In the data rows, 500 means zero.
Each pair is two rows. How far apart are they, by a hidden measure? 0 means very close, and 30 very far. Two or three weighted sums of its numbers give each row a place; it is the straight-line distance between the places.
[436, 701, 316, 520, 610, 614, 427, 811, 999, 714, 877, 573, 469, 506, 438,
 442, 494, 547, 488]
[492, 537, 344, 667, 467, 427, 431, 904, 441, 527, 606, 494, 631, 463, 612,
 485, 574, 480, 505] -> 13
[489, 506, 421, 387, 641, 650, 549, 517, 334, 508, 393, 500, 453, 344, 426,
 508, 413, 496, 496]
[354, 478, 412, 396, 609, 463, 440, 399, 576, 580, 527, 477, 436, 435, 424,
 590, 702, 382, 557] -> 4
[532, 412, 574, 467, 564, 424, 417, 562, 345, 403, 456, 445, 304, 728, 370,
 446, 330, 798, 483]
[459, 591, 534, 344, 506, 429, 467, 529, 599, 769, 428, 642, 426, 386, 714,
 477, 598, 566, 417] -> 1
[406, 512, 477, 371, 522, 432, 461, 401, 405, 502, 436, 537, 408, 441, 517,
 497, 425, 492, 442]
[435, 469, 460, 432, 438, 710, 571, 467, 627, 525, 409, 499, 448, 402, 405,
 494, 551, 440, 437] -> 8
[523, 407, 435, 482, 459, 565, 541, 555, 413, 394, 412, 394, 449, 828, 311,
 445, 376, 698, 479]
[358, 517, 375, 434, 516, 479, 461, 380, 547, 726, 642, 472, 369, 434, 458,
 575, 789, 360, 600] -> 4
[470, 498, 398, 548, 448, 377, 540, 374, 377, 572, 662, 396, 323, 653, 508,
 501, 458, 482, 527]
[349, 524, 583, 337, 494, 395, 411, 329, 582, 399, 384, 458, 724, 434, 998,
 470, 337, 568, 412] -> 17
[557, 464, 440, 437, 463, 453, 438, 388, 489, 501, 505, 404, 375, 754, 426,
 449, 349, 559, 466]
[724, 557, 664, 397, 412, 384, 488, 555, 445, 387, 495, 395, 530, 445, 673,
 425, 402, 628, 449] -> 2
[395, 549, 342, 461, 480, 430, 572, 415, 496, 630, 749, 448, 333, 455, 433,
 478, 507, 495, 482]
[432, 486, 474, 359, 623, 466, 439, 441, 390, 628, 459, 514, 338, 473, 517,
 491, 380, 625, 436] -> 17
[386, 478, 404, 553, 432, 461, 498, 406, 598, 526, 483, 537, 526, 484, 469,
 496, 491, 356, 434]
[505, 496, 655, 599, 422, 365, 516, 471, 319, 408, 668, 364, 282, 497, 553,
 457, 354, 619, 483] -> 4
[389, 426, 710, 500, 528, 399, 621, 380, 316, 512, 403, 506, 295, 491, 330,
 542, 362, 711, 504]
[545, 520, 512, 374, 641, 545, 446, 532, 387, 392, 427, 556, 447, 428, 380,
 530, 402, 404, 501] -> 16
[591, 638, 691, 386, 428, 416, 591, 695, 452, 506, 381, 762, 554, 375, 558,
 473, 441, 405, 350]
[427, 496, 520, 369, 455, 429, 522, 367, 562, 510, 400, 471, 662, 377, 474,
 598, 549, 333, 493] -> 10
[475, 553, 537, 383, 592, 470, 441, 479, 386, 633, 525, 584, 302, 774, 485,
 439, 332, 772, 446]
[529, 578, 457, 377, 736, 587, 495, 619, 308, 437, 383, 733, 474, 359, 436,
 523, 402, 516, 521] -> 5
[356, 408, 370, 375, 506, 499, 520, 405, 661, 526, 418, 353, 586, 369, 375,
 668, 831, 293, 522]
[497, 418, 474, 440, 436, 638, 636, 406, 492, 369, 385, 439, 477, 999, 295,
 471, 465, 754, 489] -> 1
[464, 414, 361, 549, 445, 387, 378, 585, 626, 498, 664, 378, 649, 758, 562,
 485, 710, 636, 525]
[435, 477, 481, 345, 546, 528, 557, 435, 349, 401, 390, 498, 493, 575, 362,
 495, 398, 728, 415] -> 10
[472, 493, 724, 530, 724, 424, 485, 702, 272, 327, 312, 953, 858, 365, 461,
 564, 355, 698, 712]
[455, 528, 354, 567, 465, 402, 458, 389, 541, 666, 931, 461, 387, 595, 592,
 485, 651, 475, 521] -> 7
[655, 449, 393, 416, 425, 608, 597, 496, 370, 393, 447, 476, 677, 434, 304,
 492, 501, 353, 514]
[621, 644, 438, 409, 414, 498, 565, 643, 515, 588, 475, 691, 441, 430, 506,
 452, 528, 421, 376] -> 10
[553, 540, 437, 402, 763, 689, 437, 691, 345, 473, 414, 655, 422, 366, 405,
 462, 366, 580, 513]
[533, 394, 580, 496, 511, 408, 634, 457, 287, 432, 458, 377, 278, 446, 342,
 513, 339, 601, 474] -> 16
[576, 742, 378, 925, 506, 576, 430, 999, 467, 628, 560, 736, 428, 546, 638,
 466, 447, 374, 510]
[451, 584, 340, 520, 524, 502, 508, 459, 671, 735, 669, 475, 401, 414, 521,
 474, 602, 499, 525] -> 14
[524, 433, 432, 568, 377, 378, 490, 330, 346, 321, 613, 335, 381, 482, 521,
 435, 399, 456, 544]
[558, 488, 500, 334, 429, 872, 567, 557, 451, 465, 403, 643, 387, 573, 362,
 434, 434, 434, 372] -> 12
[496, 651, 372, 913, 557, 499, 388, 588, 536, 636, 834, 585, 416, 604, 664,
 484, 601, 457, 615]
[351, 353, 404, 671, 390, 628, 551, 424, 482, 424, 346, 357, 380, 374, 409,
 516, 651, 341, 644] -> 6
[365, 355, 404, 595, 435, 687, 522, 639, 617, 536, 345, 398, 535, 454, 402,
 541, 631, 350, 594]
[467, 487, 397, 539, 481, 407, 456, 644, 413, 496, 480, 504, 535, 491, 511,
 477, 472, 690, 501] -> 16
[902, 475, 376, 440, 384, 403, 416, 336, 522, 500, 576, 318, 919, 652, 728,
 412, 361, 605, 656]
[419, 596, 396, 684, 460, 487, 463, 491, 671, 690, 493, 775, 527, 499, 519,
 554, 697, 318, 432] -> 24
[471, 494, 437, 403, 628, 684, 560, 656, 311, 535, 356, 572, 480, 326, 439,
 513, 388, 450, 492]
[434, 459, 734, 559, 712, 427, 482, 708, 272, 313, 306, 973, 999, 360, 448,
 552, 338, 800, 732] -> 11
[425, 399, 355, 385, 419, 631, 564, 418, 593, 526, 410, 338, 651, 794, 349,
 534, 627, 451, 500]
[419, 377, 370, 556, 437, 536, 466, 660, 569, 501, 414, 375, 692, 443, 416,
 547, 815, 315, 601] -> 13
[447, 625, 617, 342, 469, 382, 457, 434, 336, 544, 405, 999, 527, 561, 778,
 541, 592, 413, 372]
[517, 583, 435, 360, 592, 632, 519, 602, 324, 582, 398, 646, 456, 370, 492,
 493, 381, 432, 450] -> 5
[345, 383, 420, 405, 551, 999, 674, 605, 616, 489, 323, 408, 558, 369, 325,
 565, 467, 368, 504]
[672, 477, 496, 999, 393, 366, 497, 492, 371, 352, 678, 380, 511, 376, 643,
 459, 767, 453, 763] -> 6
[499, 443, 539, 404, 481, 494, 568, 733, 472, 405, 383, 406, 662, 358, 451,
 529, 531, 349, 520]
[375, 452, 531, 502, 423, 459, 524, 375, 601, 490, 355, 521, 556, 451, 467,
 557, 535, 353, 423] -> 5
[508, 413, 366, 722, 406, 497, 477, 481, 487, 489, 521, 399, 692, 475, 440,
 492, 743, 370, 659]
[597, 468, 717, 523, 596, 473, 496, 458, 331, 427, 477, 587, 287, 520, 318,
 466, 342, 811, 560] -> 11
[451, 608, 353, 665, 486, 442, 477, 545, 514, 635, 703, 462, 455, 420, 552,
 507, 633, 416, 559]
[626, 581, 769, 633, 419, 328, 527, 699, 363, 345, 578, 508, 401, 338, 708,
 467, 593, 572, 446] -> 4
[517, 500, 775, 483, 446, 469, 490, 375, 455, 412, 431, 732, 354, 479, 389,
 510, 423, 355, 451]
[435, 463, 739, 685, 535, 423, 567, 464, 325, 513, 391, 570, 357, 514, 383,
 580, 361, 583, 535] -> 10
[730, 545, 514, 631, 451, 347, 513, 400, 423, 409, 606, 392, 369, 518, 589,
 425, 437, 774, 515]
[480, 401, 389, 656, 405, 502, 505, 502, 423, 451, 455, 404, 559, 390, 446,
 489, 680, 361, 643] -> 15
[404, 426, 545, 429, 474, 481, 460, 344, 488, 384, 478, 441, 399, 418, 418,
 560, 512, 350, 515]
[486, 415, 530, 613, 554, 471, 563, 445, 424, 488, 389, 443, 387, 699, 325,
 484, 362, 901, 514] -> 13
[541, 507, 615, 830, 580, 408, 449, 730, 383, 399, 415, 557, 532, 435, 519,
 458, 402, 791, 621]
[372, 463, 661, 438, 736, 442, 524, 617, 303, 381, 319, 679, 819, 381, 478,
 671, 405, 447, 588] -> 15
[391, 394, 395, 461, 474, 895, 608, 527, 523, 459, 325, 458, 440, 356, 362,
 529, 526, 328, 545]
[371, 485, 633, 408, 475, 346, 464, 353, 402, 458, 551, 507, 341, 449, 740,
 500, 531, 574, 461] -> 11
[440, 447, 434, 512, 416, 381, 458, 321, 463, 342, 458, 367, 472, 539, 804,
 425, 385, 548, 474]
[338, 378, 477, 572, 518, 350, 345, 394, 617, 342, 563, 566, 999, 999, 667,
 525, 790, 631, 498] -> 5
[634, 616, 396, 317, 718, 836, 591, 599, 320, 468, 452, 657, 402, 379, 350,
 474, 378, 544, 453]
[612, 419, 369, 644, 400, 591, 485, 494, 413, 438, 487, 411, 478, 424, 411,
 493, 764, 354, 654] -> 10
[357, 478, 405, 444, 657, 999, 752, 668, 422, 487, 333, 595, 504, 309, 341,
 505, 372, 375, 594]
[555, 407, 737, 693, 523, 425, 548, 374, 413, 434, 405, 554, 333, 751, 301,
 510, 435, 818, 615] -> 20
[342, 413, 454, 428, 555, 505, 458, 719, 908, 613, 389, 391, 641, 609, 375,
 611, 536, 401, 453]
[497, 598, 333, 451, 810, 825, 486, 465, 523, 655, 514, 448, 378, 359, 404,
 458, 386, 556, 544] -> 7
[399, 460, 365, 378, 679, 588, 444, 368, 537, 515, 451, 412, 415, 401, 482,
 494, 440, 493, 464]
[466, 415, 742, 402, 588, 513, 484, 442, 735, 389, 372, 590, 531, 410, 333,
 717, 698, 276, 472] -> 17
[354, 532, 912, 382, 526, 319, 396, 351, 533, 356, 440, 556, 617, 408, 999,
 467, 457, 811, 434]
[366, 536, 502, 337, 526, 486, 420, 336, 690, 578, 462, 570, 513, 493, 672,
 489, 440, 547, 483] -> 5
[430, 439, 401, 523, 439, 465, 480, 549, 444, 456, 432, 383, 360, 605, 420,
 448, 391, 543, 471]
[399, 518, 330, 363, 721, 600, 449, 392, 509, 546, 427, 362, 421, 367, 447,
 500, 374, 496, 464] -> 4
[685, 446, 425, 565, 391, 385, 394, 445, 384, 404, 709, 335, 709, 426, 629,
 493, 462, 358, 509]
[385, 480, 435, 350, 414, 466, 596, 337, 518, 506, 467, 360, 421, 511, 437,
 527, 551, 487, 454] -> 19
[423, 512, 515, 695, 437, 461, 491, 397, 692, 635, 450, 690, 472, 497, 453,
 535, 602, 355, 426]
[593, 486, 514, 917, 423, 389, 467, 575, 400, 412, 709, 412, 543, 366, 669,
 480, 765, 428, 698] -> 8
[685, 803, 512, 438, 941, 602, 434, 554, 400, 583, 527, 999, 423, 370, 418,
 450, 312, 755, 642]
[322, 411, 592, 644, 470, 392, 443, 352, 749, 514, 414, 512, 506, 547, 465,
 605, 614, 356, 434] -> 12
[360, 536, 432, 394, 784, 999, 718, 763, 432, 603, 338, 743, 708, 321, 348,
 510, 336, 479, 519]
[778, 674, 358, 596, 461, 485, 427, 999, 508, 575, 591, 619, 443, 659, 539,
 435, 478, 467, 445] -> 22
[496, 727, 304, 788, 449, 487, 476, 700, 530, 796, 999, 456, 376, 590, 660,
 484, 642, 354, 517]
[503, 549, 440, 391, 617, 628, 542, 563, 317, 530, 390, 633, 463, 337, 453,
 501, 412, 481, 491] -> 7
[455, 558, 447, 433, 446, 395, 526, 385, 482, 439, 424, 396, 521, 435, 586,
 453, 366, 589, 468]
[449, 513, 512, 376, 450, 462, 481, 472, 573, 515, 386, 651, 458, 427, 564,
 454, 497, 458, 388] -> 12
[620, 496, 393, 448, 478, 641, 702, 580, 436, 346, 441, 501, 747, 859, 299,
 424, 380, 801, 477]
[386, 465, 705, 581, 525, 354, 403, 405, 955, 398, 626, 573, 775, 590, 622,
 512, 669, 676, 486] -> 14
[594, 538, 433, 360, 446, 624, 614, 572, 401, 491, 412, 553, 494, 401, 415,
 460, 399, 380, 390]
[371, 369, 403, 473, 477, 871, 572, 500, 606, 444, 335, 394, 417, 371, 370,
 541, 559, 320, 562] -> 12
[505, 652, 329, 561, 530, 485, 416, 434, 558, 694, 882, 520, 400, 508, 503,
 490, 634, 377, 580]
[550, 601, 452, 333, 424, 487, 536, 567, 517, 451, 486, 604, 462, 608, 471,
 429, 432, 508, 345] -> 2
[378, 426, 488, 601, 482, 380, 413, 468, 830, 429, 513, 521, 999, 582, 496,
 480, 571, 579, 450]
[598, 471, 365, 525, 426, 420, 500, 601, 372, 515, 686, 406, 760, 370, 505,
 531, 864, 334, 626] -> 10
[621, 589, 458, 458, 429, 433, 488, 448, 388, 442, 712, 408, 349, 532, 506,
 443, 395, 543, 461]
[341, 418, 378, 364, 549, 491, 533, 433, 709, 609, 406, 353, 577, 359, 415,
 699, 886, 308, 566] -> 5
[413, 524, 451, 373, 495, 461, 492, 414, 486, 486, 466, 389, 515, 408, 483,
 508, 446, 449, 506]
[451, 530, 432, 688, 487, 384, 468, 566, 453, 543, 641, 483, 494, 403, 656,
 509, 631, 535, 586] -> 12
[468, 601, 346, 640, 485, 439, 459, 580, 511, 652, 776, 451, 486, 427, 605,
 506, 714, 433, 577]
[720, 567, 728, 348, 421, 419, 496, 726, 469, 425, 459, 493, 499, 511, 562,
 424, 425, 599, 423] -> 13
[403, 416, 379, 401, 458, 676, 536, 414, 595, 536, 420, 355, 433, 431, 379,
 506, 537, 368, 483]
[565, 403, 391, 603, 456, 396, 366, 649, 544, 402, 714, 363, 786, 655, 545,
 513, 741, 484, 579] -> 3
[633, 557, 937, 424, 419, 366, 513, 578, 506, 389, 477, 411, 482, 410, 646,
 428, 449, 819, 503]
[512, 437, 457, 419, 597, 493, 511, 390, 373, 347, 385, 443, 450, 473, 330,
 529, 391, 579, 529] -> 6
[462, 407, 763, 569, 470, 395, 623, 420, 290, 515, 483, 454, 278, 438, 422,
 491, 320, 522, 483]
[521, 541, 864, 644, 439, 311, 474, 442, 390, 418, 715, 361, 345, 360, 905,
 468, 496, 844, 550] -> 2
[548, 642, 361, 763, 512, 470, 465, 474, 727, 766, 759, 532, 436, 493, 648,
 475, 691, 482, 560]
[545, 511, 457, 353, 413, 475, 482, 458, 421, 416, 483, 429, 512, 603, 460,
 455, 420, 456, 414] -> 11
[344, 382, 407, 421, 529, 910, 588, 576, 655, 553, 333, 384, 508, 352, 384,
 568, 485, 325, 493]
[999, 424, 515, 694, 447, 364, 437, 396, 314, 356, 926, 343, 314, 660, 440,
 433, 385, 647, 579] -> 11
[445, 469, 683, 573, 730, 500, 462, 811, 272, 357, 312, 847, 724, 343, 479,
 516, 326, 695, 670]
[489, 449, 403, 665, 441, 347, 422, 495, 355, 427, 694, 438, 530, 450, 717,
 495, 664, 561, 546] -> 8
[839, 489, 400, 501, 467, 410, 407, 375, 389, 375, 564, 381, 527, 617, 508,
 414, 353, 566, 532]
[396, 532, 415, 359, 559, 426, 532, 425, 368, 706, 519, 383, 325, 367, 436,
 499, 386, 650, 436] -> 22
[468, 671, 313, 627, 510, 493, 457, 564, 602, 871, 946, 478, 428, 432, 627,
 494, 685, 389, 525]
[382, 651, 329, 445, 578, 531, 424, 488, 565, 976, 767, 496, 406, 392, 457,
 561, 782, 339, 589] -> 10
[538, 510, 610, 435, 427, 448, 583, 589, 368, 392, 463, 430, 593, 369, 512,
 456, 391, 453, 501]
[661, 564, 838, 593, 454, 317, 442, 379, 514, 390, 531, 360, 542, 393, 999,
 433, 410, 999, 596] -> 5
[457, 393, 426, 444, 483, 546, 511, 535, 530, 381, 438, 356, 525, 391, 379,
 573, 609, 296, 557]
[415, 551, 414, 607, 453, 488, 491, 482, 698, 615, 501, 648, 528, 458, 475,
 499, 558, 357, 443] -> 7
[355, 384, 541, 427, 467, 519, 446, 371, 917, 416, 365, 473, 555, 586, 437,
 577, 673, 364, 415]
[375, 485, 410, 515, 461, 444, 446, 627, 999, 540, 467, 460, 774, 691, 405,
 478, 422, 532, 370] -> 10
[350, 450, 511, 696, 426, 446, 429, 346, 823, 538, 404, 656, 475, 727, 601,
 543, 712, 377, 448]
[604, 483, 445, 369, 534, 999, 567, 607, 429, 346, 414, 644, 372, 662, 288,
 389, 312, 586, 465] -> 13
[450, 582, 509, 382, 556, 461, 441, 555, 416, 620, 444, 534, 412, 542, 574,
 478, 360, 633, 486]
[808, 390, 377, 496, 355, 382, 428, 389, 359, 409, 562, 301, 480, 684, 528,
 423, 436, 469, 555] -> 11
[475, 575, 387, 668, 452, 402, 495, 420, 439, 721, 801, 449, 330, 528, 636,
 482, 539, 476, 562]
[341, 404, 460, 334, 530, 562, 451, 357, 703, 392, 363, 466, 537, 606, 491,
 527, 551, 436, 382] -> 11
[437, 504, 379, 474, 488, 417, 503, 454, 611, 570, 630, 430, 446, 502, 499,
 475, 495, 567, 484]
[575, 574, 996, 554, 451, 350, 509, 636, 443, 348, 430, 412, 663, 318, 927,
 445, 354, 617, 526] -> 26
[442, 404, 901, 615, 627, 435, 625, 560, 302, 463, 340, 518, 305, 538, 335,
 524, 295, 999, 496]
[736, 438, 466, 434, 398, 544, 460, 523, 435, 397, 465, 418, 465, 535, 386,
 465, 517, 403, 462] -> 22
[389, 442, 508, 542, 523, 850, 724, 999, 386, 520, 340, 522, 454, 344, 329,
 467, 295, 459, 418]
[569, 660, 999, 440, 520, 323, 411, 918, 555, 384, 384, 832, 547, 369, 999,
 508, 595, 456, 380] -> 23
[431, 875, 382, 344, 508, 443, 575, 580, 374, 806, 773, 499, 435, 421, 424,
 491, 512, 552, 414]
[521, 393, 467, 494, 538, 678, 557, 447, 736, 373, 349, 453, 491, 982, 298,
 469, 489, 654, 555] -> 28
[593, 434, 511, 457, 439, 418, 399, 427, 457, 635, 613, 348, 393, 766, 590,
 466, 418, 581, 603]
[372, 416, 405, 448, 487, 999, 715, 495, 479, 452, 332, 509, 398, 334, 327,
 495, 457, 359, 587] -> 23
[591, 659, 373, 709, 514, 457, 403, 461, 535, 677, 697, 536, 499, 634, 542,
 487, 529, 397, 568]
[365, 472, 574, 590, 490, 413, 471, 545, 875, 510, 461, 540, 599, 540, 491,
 484, 464, 633, 423] -> 26
[450, 581, 383, 762, 521, 494, 510, 624, 469, 636, 564, 477, 426, 401, 509,
 511, 535, 430, 544]
[426, 435, 395, 511, 485, 407, 425, 637, 466, 492, 453, 427, 544, 578, 509,
 480, 471, 659, 500] -> 6
[617, 564, 750, 369, 418, 378, 490, 515, 524, 403, 470, 386, 473, 488, 699,
 420, 389, 740, 431]
[464, 414, 496, 374, 766, 497, 566, 486, 322, 412, 404, 401, 292, 423, 309,
 516, 338, 908, 473] -> 23
[444, 436, 500, 395, 483, 662, 780, 379, 476, 319, 352, 596, 769, 808, 271,
 598, 662, 476, 550]
[368, 374, 540, 552, 448, 457, 582, 407, 504, 417, 349, 404, 481, 610, 347,
 539, 416, 539, 440] -> 7
[646, 478, 462, 530, 394, 359, 444, 351, 386, 384, 676, 345, 505, 497, 731,
 446, 443, 523, 569]
[356, 472, 587, 514, 536, 527, 421, 383, 685, 437, 431, 961, 495, 660, 416,
 586, 643, 314, 495] -> 6
[441, 521, 417, 484, 426, 397, 583, 516, 403, 475, 459, 371, 579, 328, 521,
 479, 473, 389, 482]
[353, 405, 381, 557, 484, 927, 750, 559, 537, 448, 321, 396, 703, 359, 341,
 554, 502, 425, 569] -> 10
[479, 652, 501, 344, 941, 628, 416, 855, 344, 502, 440, 776, 439, 390, 421,
 511, 317, 447, 501]
[513, 654, 496, 483, 483, 458, 572, 580, 532, 688, 436, 946, 499, 372, 631,
 497, 608, 403, 414] -> 9
[423, 650, 499, 442, 540, 421, 428, 562, 381, 874, 478, 748, 384, 492, 787,
 519, 464, 459, 456]
[371, 516, 409, 657, 434, 492, 445, 377, 727, 709, 454, 601, 450, 513, 486,
 549, 701, 326, 453] -> 6
[410, 499, 404, 623, 483, 465, 432, 496, 763, 541, 500, 573, 615, 520, 471,
 543, 625, 338, 440]
[470, 509, 458, 562, 621, 443, 428, 478, 397, 449, 498, 607, 405, 513, 481,
 491, 446, 649, 583] -> 6
[999, 474, 772, 623, 694, 396, 362, 722, 291, 354, 883, 492, 278, 644, 378,
 429, 296, 999, 569]
[490, 473, 382, 546, 528, 439, 394, 728, 434, 432, 462, 478, 505, 554, 452,
 437, 411, 837, 499] -> 8
[383, 411, 469, 562, 444, 529, 528, 547, 664, 532, 384, 443, 493, 550, 360,
 487, 382, 471, 404]
[550, 546, 531, 381, 398, 450, 546, 407, 559, 463, 512, 514, 432, 665, 466,
 453, 496, 501, 371] -> 11
[347, 447, 539, 601, 497, 573, 479, 629, 739, 459, 396, 604, 513, 751, 343,
 508, 429, 466, 447]
[412, 394, 630, 505, 526, 550, 422, 461, 722, 381, 368, 510, 472, 507, 414,
 516, 529, 442, 477] -> 6
[548, 542, 342, 633, 437, 372, 435, 369, 431, 721, 999, 475, 384, 598, 734,
 519, 889, 376, 578]
[382, 426, 385, 402, 492, 521, 451, 372, 894, 715, 473, 310, 575, 474, 468,
 580, 506, 433, 454] -> 9
[446, 499, 482, 361, 421, 468, 430, 342, 450, 419, 400, 468, 502, 404, 553,
 477, 324, 350, 392]
[461, 505, 723, 379, 458, 338, 423, 412, 441, 395, 499, 502, 587, 487, 886,
 482, 596, 706, 474] -> 7
[411, 395, 509, 677, 507, 557, 689, 441, 482, 523, 374, 372, 433, 430, 306,
 543, 390, 660, 456]
[515, 505, 605, 392, 418, 377, 488, 512, 508, 380, 433, 350, 436, 460, 653,
 424, 378, 588, 432] -> 13
[352, 416, 494, 409, 469, 582, 801, 422, 405, 431, 335, 482, 470, 410, 274,
 613, 500, 420, 511]
[320, 405, 999, 597, 509, 310, 398, 353, 719, 319, 474, 555, 590, 624, 776,
 492, 499, 765, 405] -> 25
[447, 447, 367, 588, 457, 399, 419, 696, 458, 479, 530, 425, 728, 504, 580,
 492, 610, 556, 528]
[503, 623, 374, 437, 506, 560, 426, 769, 479, 827, 522, 579, 376, 457, 632,
 468, 534, 393, 439] -> 10
[413, 453, 449, 333, 438, 818, 866, 420, 364, 294, 329, 572, 968, 747, 271,
 593, 568, 505, 481]
[451, 418, 502, 365, 791, 491, 388, 452, 416, 303, 395, 544, 633, 566, 403,
 515, 415, 516, 520] -> 16
[486, 564, 533, 403, 728, 517, 450, 608, 312, 434, 389, 744, 490, 385, 506,
 534, 398, 480, 531]
[528, 519, 495, 888, 439, 398, 496, 352, 450, 446, 740, 427, 339, 561, 506,
 487, 685, 455, 720] -> 4
[375, 420, 406, 543, 472, 597, 504, 708, 615, 548, 386, 420, 555, 382, 433,
 545, 711, 345, 574]
[399, 480, 502, 391, 478, 426, 510, 406, 412, 692, 429, 512, 335, 459, 508,
 524, 470, 496, 443] -> 12
[421, 489, 387, 353, 485, 599, 444, 449, 892, 999, 475, 404, 357, 566, 493,
 471, 527, 588, 461]
[487, 513, 446, 385, 468, 503, 494, 584, 619, 690, 417, 620, 424, 420, 476,
 463, 555, 458, 406] -> 9
[385, 418, 422, 560, 429, 569, 538, 510, 511, 581, 402, 422, 467, 373, 487,
 518, 667, 374, 603]
[402, 395, 669, 543, 417, 423, 453, 329, 758, 505, 390, 462, 466, 566, 341,
 556, 355, 343, 396] -> 13
[456, 606, 352, 657, 534, 523, 477, 547, 530, 751, 666, 463, 424, 413, 551,
 501, 585, 429, 545]
[624, 627, 511, 460, 394, 432, 528, 523, 456, 508, 825, 422, 381, 378, 548,
 476, 652, 447, 445] -> 6
[447, 605, 474, 351, 412, 394, 536, 439, 446, 524, 417, 408, 521, 379, 599,
 458, 371, 452, 380]
[400, 521, 533, 356, 647, 662, 582, 557, 356, 486, 379, 590, 591, 474, 403,
 556, 368, 440, 478] -> 7
[511, 622, 544, 347, 438, 418, 540, 380, 457, 469, 524, 432, 506, 504, 501,
 470, 449, 607, 441]
[355, 492, 378, 536, 586, 540, 391, 402, 740, 583, 528, 533, 396, 570, 564,
 513, 654, 429, 569] -> 17
[358, 535, 483, 359, 470, 403, 507, 359, 562, 538, 451, 392, 556, 373, 514,
 519, 421, 460, 452]
[944, 364, 534, 999, 372, 363, 494, 341, 321, 353, 813, 344, 319, 714, 323,
 469, 513, 513, 661] -> 8
[422, 777, 305, 572, 550, 494, 409, 574, 539, 999, 999, 502, 404, 432, 602,
 512, 723, 373, 556]
[457, 593, 631, 401, 489, 341, 446, 397, 542, 470, 472, 369, 574, 383, 996,
 449, 357, 872, 523] -> 6
[381, 399, 516, 541, 429, 408, 439, 373, 724, 514, 422, 455, 579, 646, 400,
 549, 416, 365, 381]
[418, 514, 426, 329, 584, 535, 499, 393, 454, 498, 508, 433, 465, 611, 414,
 492, 481, 736, 438] -> 14
[480, 379, 397, 517, 446, 582, 502, 492, 579, 391, 389, 348, 602, 427, 377,
 541, 599, 321, 546]
[320, 375, 520, 558, 477, 426, 450, 347, 881, 480, 380, 478, 495, 597, 447,
 615, 740, 372, 473] -> 6
[706, 415, 456, 762, 399, 418, 470, 371, 344, 325, 698, 338, 341, 511, 372,
 451, 458, 485, 647]
[477, 602, 519, 544, 474, 428, 490, 520, 579, 530, 441, 671, 418, 495, 530,
 519, 511, 366, 437] -> 7
[723, 540, 484, 585, 415, 383, 470, 380, 444, 470, 732, 360, 374, 531, 607,
 439, 394, 644, 567]
[777, 484, 368, 459, 383, 419, 434, 344, 411, 437, 586, 342, 628, 567, 614,
 429, 356, 447, 533] -> 15
[441, 476, 385, 383, 528, 735, 640, 431, 442, 667, 400, 434, 423, 337, 450,
 517, 481, 379, 445]
[563, 483, 502, 471, 482, 444, 443, 407, 502, 684, 586, 430, 326, 951, 455,
 453, 378, 715, 496] -> 12
[567, 715, 405, 618, 466, 487, 578, 830, 529, 687, 450, 826, 525, 391, 516,
 510, 544, 346, 418]
[405, 537, 506, 346, 463, 502, 457, 336, 540, 546, 462, 558, 438, 425, 472,
 508, 401, 388, 445] -> 12
[339, 403, 445, 369, 505, 505, 452, 343, 583, 445, 368, 423, 548, 536, 574,
 503, 441, 491, 402]
[719, 514, 490, 502, 403, 357, 440, 445, 420, 469, 528, 354, 501, 457, 770,
 440, 413, 550, 530] -> 11
[495, 633, 414, 630, 479, 434, 498, 575, 602, 658, 557, 708, 558, 420, 606,
 500, 619, 399, 447]
[480, 521, 999, 504, 476, 322, 409, 552, 538, 348, 379, 633, 522, 389, 988,
 493, 465, 492, 386] -> 21
[510, 502, 479, 374, 414, 655, 515, 526, 523, 473, 375, 531, 435, 478, 425,
 450, 384, 408, 378]
[509, 604, 411, 428, 503, 452, 476, 574, 440, 647, 480, 495, 448, 366, 578,
 495, 498, 437, 442] -> 10
[483, 457, 508, 368, 450, 494, 435, 463, 503, 464, 453, 398, 379, 812, 476,
 440, 396, 584, 458]
[366, 408, 432, 375, 606, 504, 524, 547, 544, 476, 377, 390, 632, 367, 419,
 717, 860, 297, 603] -> 9
[368, 458, 480, 379, 588, 432, 462, 440, 446, 419, 388, 407, 446, 416, 507,
 495, 384, 598, 490]
[391, 611, 421, 321, 475, 459, 489, 366, 418, 641, 390, 601, 486, 361, 536,
 530, 400, 343, 389] -> 14
[499, 407, 646, 566, 541, 560, 603, 439, 521, 336, 363, 501, 509, 512, 276,
 626, 568, 445, 633]
[813, 469, 475, 666, 370, 363, 437, 422, 350, 324, 806, 302, 512, 403, 749,
 434, 363, 522, 573] -> 10
[450, 546, 445, 378, 542, 516, 519, 467, 390, 565, 456, 581, 347, 425, 422,
 486, 408, 501, 460]
[505, 523, 872, 955, 400, 306, 513, 556, 316, 330, 947, 318, 318, 321, 891,
 479, 617, 747, 534] -> 13
